Rows are one point carried round by a steady rotation, each followed by how many ticks it has turned.
The counts run from 0 to 361.
[ 0.57  0.79 -2.25 -3.22  0.93  1.20  0.16 -2.19 -1.35 -1.51 -1.77 -0.42
 -0.18 -2.99  0.72  0.77  0.75 -0.01  1.50  1.28 -0.10  4.38  0.45 -0.88
  0.22  2.23 -0.68  0.43 -0.46  1.75 -0.48  0.97 -2.24  0.30  0.89  0.94
 -0.07  3.82  0.83]
147
[ 1.14 -1.92  2.20  1.69  1.17  2.20 -4.65  0.78  1.31  0.38  1.53  0.28
  0.01 -1.30  0.36 -0.54 -3.86 -1.60  0.82 -0.06 -1.86  1.92 -1.04 -0.16
 -1.87  1.10  0.95  0.02 -0.94 -2.49  0.67  0.51 -0.55  0.14  2.68  1.48
  1.12 -1.20  0.67]
307
[-0.13  2.82  1.54 -2.55 -1.31  0.77 -0.54  0.44 -1.96  0.36 -0.39  1.50
  2.32  1.33  0.32 -0.84 -0.60  1.72 -1.27 -1.84 -1.48  3.81  0.29 -2.61
 -0.65 -0.44 -0.74 -1.75 -0.78  1.39 -2.59  0.07 -4.18  1.02 -0.09  0.60
 -0.18 -0.49 -0.19]
125
[ 1.41 -0.05  1.78  2.00  2.05 -0.86 -1.18  4.66  0.83  2.88  1.14 -0.37
  0.21  0.76  3.21  1.08 -3.41 -1.68  0.05  0.75 -1.44  1.71  0.96 -1.70
 -1.22 -1.22  0.38 -0.53  0.83 -1.84 -0.50 -1.81  0.45 -0.04 -0.14 -1.88
  0.55 -0.36  0.74]
291
[-0.75  1.79 -0.77 -1.11 -1.44  2.11  2.49 -2.97 -1.89 -0.66 -1.70 -0.17
 -0.51  0.45 -2.77  0.43  0.91  1.50 -0.15 -1.81  0.59  1.78  1.04 -0.44
  2.98 -0.11 -3.78 -0.94 -0.77  1.62  0.43 -2.03 -1.15  0.10 -0.67  1.71
  0.12 -0.93 -2.96]
169
[-1.00 -0.57  1.52  0.48 -0.42  1.36 -1.31 -1.04 -1.47 -2.40 -4.64  0.17
  2.09 -0.88  1.18 -1.61 -3.30 -0.40 -1.73  0.44  1.43  0.68 -1.92 -1.36
  0.19  0.41  0.15  2.16 -0.68  2.21  0.32  0.78 -0.97 -0.12  1.41  3.97
  1.09 -0.97  2.79]
96
[-0.75 -0.97  0.93  2.76  1.74 -2.34 -1.09  3.10 -0.82  2.77 -0.31 -1.17
 -2.94  0.21  1.77 -1.56 -1.11 -0.62 -0.75 -0.73  1.82 -0.80 -1.81  0.44
 -1.15 -1.58 -1.03  0.57  1.08  0.54 -2.16  0.08  0.86  2.75  0.18 -3.82
  0.44 -1.95  2.15]
24
[-0.82  1.68  0.18 -1.47 -1.74  1.56  2.86 -2.23 -2.27  0.22 -1.56 -0.48
 -0.77  1.06 -3.12  0.71  1.43  1.80 -0.15 -1.50  0.72  1.41  1.49 -0.87
  1.93 -1.17 -4.55 -0.87 -0.31  2.00  0.25 -1.73 -1.27  0.29 -0.72  0.30
  0.36 -1.45 -2.83]
175
[ 2.88 -1.27 -0.51  2.84 -1.08  1.53 -0.90  0.41 -0.56  0.30 -0.21  1.87
 -0.16  0.98  1.08 -2.64 -1.90  1.38 -0.47 -0.91 -1.47  2.23 -1.09  0.50
  1.85 -0.22  0.17  0.17 -3.41 -0.43 -1.04 -4.16  0.74  0.43  0.53  2.79
 -0.13 -1.59  1.90]
330
[ 2.60  0.03  0.33  0.34  0.23 -0.63 -1.39  4.01 -0.81  0.21 -3.38  3.00
  0.44 -0.18  3.30 -0.85 -0.36  2.26  0.94  0.64 -0.36  2.32  1.53  0.13
 -0.24 -0.27 -2.21  2.26 -0.97  2.43 -0.85 -0.48 -0.88  0.17 -1.20 -1.43
  0.24 -1.36  2.60]
353
[-0.39  2.29  1.73 -1.62 -1.60  0.52  0.03 -0.24 -2.11 -1.20 -1.58  1.45
  3.03  1.82  0.25 -2.12 -3.04  0.96 -2.31 -2.21 -0.13  1.98 -0.32 -2.77
  0.54 -0.97  0.12 -0.89 -0.88  1.75 -1.41 -0.82 -2.95  0.21 -0.76  2.48
  0.37 -1.76  0.24]
113
[-0.45  0.57 -1.27  0.88  3.38 -0.33  1.91  0.87 -0.22  2.15  2.05 -3.24
 -2.80 -0.23 -0.61  2.10  0.06 -1.62  0.77  0.15  0.06  2.21  1.58 -0.06
  0.66 -0.27 -1.21 -2.55  1.45 -1.43 -0.23 -3.00  0.73  0.73 -0.90 -1.97
 -0.78  2.16 -1.81]
229
[ 2.99  0.11  0.59  1.08 -1.18  0.18 -0.73  3.43 -0.83  0.92 -2.17  3.54
  0.10  1.41  1.90 -1.32 -0.52  3.03 -0.25 -0.61 -1.36  2.10  0.66  0.42
  0.59 -1.29 -2.26  1.24 -2.14  1.35 -1.16 -2.30 -1.01  0.34 -1.07 -0.40
 -0.64 -2.40  1.76]
348
[ 0.99  1.25 -2.10 -3.27 -0.23  0.83  0.85 -1.10 -1.66  0.53 -0.60  0.06
  0.00 -1.42  1.67  0.82  1.20  1.27  0.69  1.44 -0.82  4.87 -0.07 -1.18
  0.26  1.34 -0.70 -0.37 -0.47  1.47 -2.48  0.62 -3.43  1.51  0.79 -0.24
 -0.96  3.05  1.13]
142
[ 2.39  0.54  1.00 -0.84 -2.35  0.73 -1.59  1.42 -0.09  1.11 -1.48  2.99
 -0.23  0.64  2.26 -1.74 -1.16  3.24  0.93 -1.18 -1.25  1.41 -0.49 -0.76
 -0.04 -1.69 -2.17  2.15 -2.09  1.86 -2.71  1.09 -2.04  1.70  0.38 -1.25
  0.81 -2.19  0.37]
361
[-0.93  1.54 -1.00 -2.57 -0.74 -0.89  2.79 -1.65 -0.95  3.70  1.40 -2.35
 -0.58  0.13 -0.75  0.96 -0.05  0.72  1.05 -0.01  0.27 -0.22  0.04 -1.27
 -0.24 -1.86 -2.76 -1.19  0.00  2.06 -1.71  0.92 -0.44  3.04  0.73 -3.11
  2.29 -0.07 -2.13]
199
[-1.39  1.20 -0.13  0.55  3.13  0.90  0.24 -1.67  0.92  0.09  2.10 -3.19
 -1.87 -0.53 -3.25  0.96 -1.51 -2.43  1.02 -1.82 -0.90  0.75  1.53 -0.19
  0.15  0.10 -0.93 -3.19 -0.01 -1.79  1.48 -1.24  0.38  0.18 -0.42  0.54
  1.30  0.75 -4.56]
226
[-1.39  1.71 -1.09 -1.66  2.84  0.08  0.46 -2.78  0.78  0.05  1.60 -3.89
 -0.81 -1.47 -1.64  0.21 -2.09 -2.63  2.10 -0.62 -0.16 -0.84  1.11 -1.18
 -0.14  0.56 -0.51 -2.39 -0.10 -0.09  1.39  0.86  0.55  0.89 -0.30  0.24
  3.22  1.26 -4.05]
214
[-1.47  0.58  0.17  2.48  4.99 -0.57 -2.43  2.27  1.12 -2.29 -1.37 -0.75
  0.04 -1.02  1.51 -2.52 -3.10 -1.55 -0.78 -0.92 -1.04  0.52 -0.02  0.02
 -1.56  0.48  3.71 -1.17 -0.77 -0.40 -0.39  0.01 -0.39 -0.27 -1.11  1.78
 -0.16  0.85  0.69]
53
[-0.84  1.64 -2.64 -1.92  1.00 -1.11  2.97 -1.62 -0.12  3.24  2.14 -3.64
 -1.72  0.06 -0.05  0.67 -0.81 -1.10  1.78  0.12 -0.07 -0.10  0.19 -1.66
  0.77 -1.25 -0.61 -1.99  0.03  0.85 -2.06 -0.89  0.73  2.46  0.15 -2.41
  1.86  1.88 -2.09]
211
[-0.82  1.30 -0.25 -2.07 -0.48 -1.23  3.24 -0.33 -2.03  3.07  0.13 -2.05
 -0.88 -0.18 -0.18  1.81  1.30  0.92  1.08  0.80  1.03  0.57  0.97 -1.36
 -0.49 -1.12 -3.83 -0.42  1.12  2.83 -0.89  0.22 -0.63  2.07  0.13 -3.47
  1.85  0.30 -0.86]
192
[-0.20 -0.20 -0.05  3.09  3.86 -0.73 -0.77  2.54  0.79 -0.23 -2.28 -1.25
 -4.08 -0.64  0.87 -0.44 -1.12 -1.59  0.85 -0.83  2.39 -1.10  1.04  1.31
  1.29 -0.50 -2.15  1.22  1.60 -0.44  1.08 -1.32  2.09 -0.40 -2.10 -1.38
 -0.22 -0.71 -0.75]
4
[-0.40 -1.84  0.01  3.67  2.80 -1.03  1.00  0.85  0.45  1.61 -1.48 -3.39
  0.05 -0.77  1.31  1.40 -2.85 -1.85  0.98  2.55  0.71 -1.78  0.54  0.38
 -1.49 -1.01 -0.48  0.99 -0.42  0.67  2.30 -0.88  3.39  0.23  1.18  0.33
  3.09 -0.55  1.06]
265
[ 0.56  2.42  0.54 -2.23 -0.02 -0.84  0.60  2.09 -2.43 -0.02 -2.39  1.07
  2.42  0.76  2.79 -0.41 -1.27  0.51 -1.64 -0.14  0.23  3.30  0.80 -2.74
  0.18 -0.20  0.17 -0.95  0.64  2.44 -2.17 -1.11 -2.55  0.09 -1.44  0.11
 -0.57  0.71  2.21]
117
[-0.37 -0.98  0.71  2.02 -1.62  1.76 -0.21  0.43 -1.22  0.97 -3.17  0.49
 -0.78  0.53  1.63 -0.90 -1.46  1.63 -2.10  0.40  0.25  2.07 -3.15 -0.85
  0.45 -1.28  0.54  2.53 -0.55  1.01 -3.08 -0.51 -1.80  1.76  2.29  1.68
 -1.75 -0.57  3.03]
87
[-0.76  1.42 -1.84 -2.26  0.05 -0.79  3.07 -1.97 -0.67  3.42  2.02 -3.13
 -1.31 -0.16 -0.02  0.86 -0.70 -0.54  1.70  0.15  0.01 -0.08 -0.26 -2.06
  0.12 -1.50 -1.62 -1.56 -0.06  1.82 -2.12  0.30  0.01  2.98  0.50 -2.85
  2.35  1.04 -1.93]
205
[-0.80  0.39 -0.14  2.70  1.70 -0.99 -1.35  0.33  0.66  1.03  0.98 -0.72
 -0.63  1.00  0.90 -4.06 -3.13 -0.05 -1.13 -2.04 -1.20 -0.66 -2.49 -0.24
 -0.90 -1.88  3.23 -1.49 -2.33 -0.18 -3.56 -0.83  0.20  2.38  0.28  0.14
  0.41 -0.93  0.74]
44
[-0.11  1.50 -1.76 -1.80 -0.91  2.96  0.98 -4.57 -1.36 -1.64 -1.49 -0.31
 -0.49 -1.10 -2.22 -0.70 -0.13  1.16  0.61 -1.41 -0.34  2.28 -0.33 -0.44
  2.65  1.16 -1.65 -0.68 -1.76  1.24 -0.13 -0.79 -2.04  0.63  0.80  3.33
  0.09  1.10 -2.61]
157
[-0.32  1.51 -0.42 -1.66 -1.19 -0.01  3.48 -0.38 -2.69  2.12 -1.39 -0.79
 -1.01  0.73 -1.25  1.75  2.01  1.55 -0.03 -0.32  1.47  1.91  1.63 -0.82
  1.52 -1.18 -4.55 -0.54  0.85  2.67 -0.73 -1.38 -0.88  1.07 -0.82 -1.95
  0.27 -0.83 -1.53]
180
[ 0.12  1.59 -1.29 -1.52 -0.14  0.10  3.43 -0.48 -2.78  0.66 -2.46 -0.72
 -1.23  0.22 -0.41  1.88  1.61  0.95  0.04  0.48  1.99  2.37  2.20 -0.63
  2.37  0.10 -4.15 -0.57  1.11  2.71  0.25 -2.67 -0.52  0.13 -1.51 -0.64
 -0.21  0.81 -0.67]
173
[-1.08 -0.11 -0.24  2.06  4.64 -2.20 -2.21  1.66  0.54 -0.49 -0.96 -1.77
 -0.02 -0.94  2.04 -2.77 -3.46 -2.04 -0.18 -0.42  0.52 -0.51 -1.05  0.13
 -2.07  0.40  3.00 -0.10 -0.53  0.43 -0.75  0.72  0.85  1.03 -0.17 -0.08
  1.55  0.54  2.35]
41
[ 0.59  0.13  2.81  2.68  0.18  0.59 -1.16  2.78  1.42  2.44  1.88 -0.24
  0.62  2.39  0.49  0.13 -4.60 -0.74 -0.48 -1.80 -1.97 -0.14  0.40 -1.91
 -0.75 -2.48  0.17 -1.33 -0.74 -1.78 -0.31 -1.57  0.11  0.36  0.20  0.13
  1.58 -2.35 -1.72]
287
[-0.34  1.07 -0.64 -3.17 -0.41  2.81 -1.11 -3.91 -0.71 -1.32 -0.38  0.15
  0.74 -2.15 -1.40 -0.11  0.10  0.95  0.85 -0.48 -1.30  3.41 -0.49 -0.61
  0.06  2.11 -0.97 -0.60 -1.70  0.76 -0.64  1.91 -3.65  0.98  1.84  2.61
  0.32  1.41 -1.02]
145
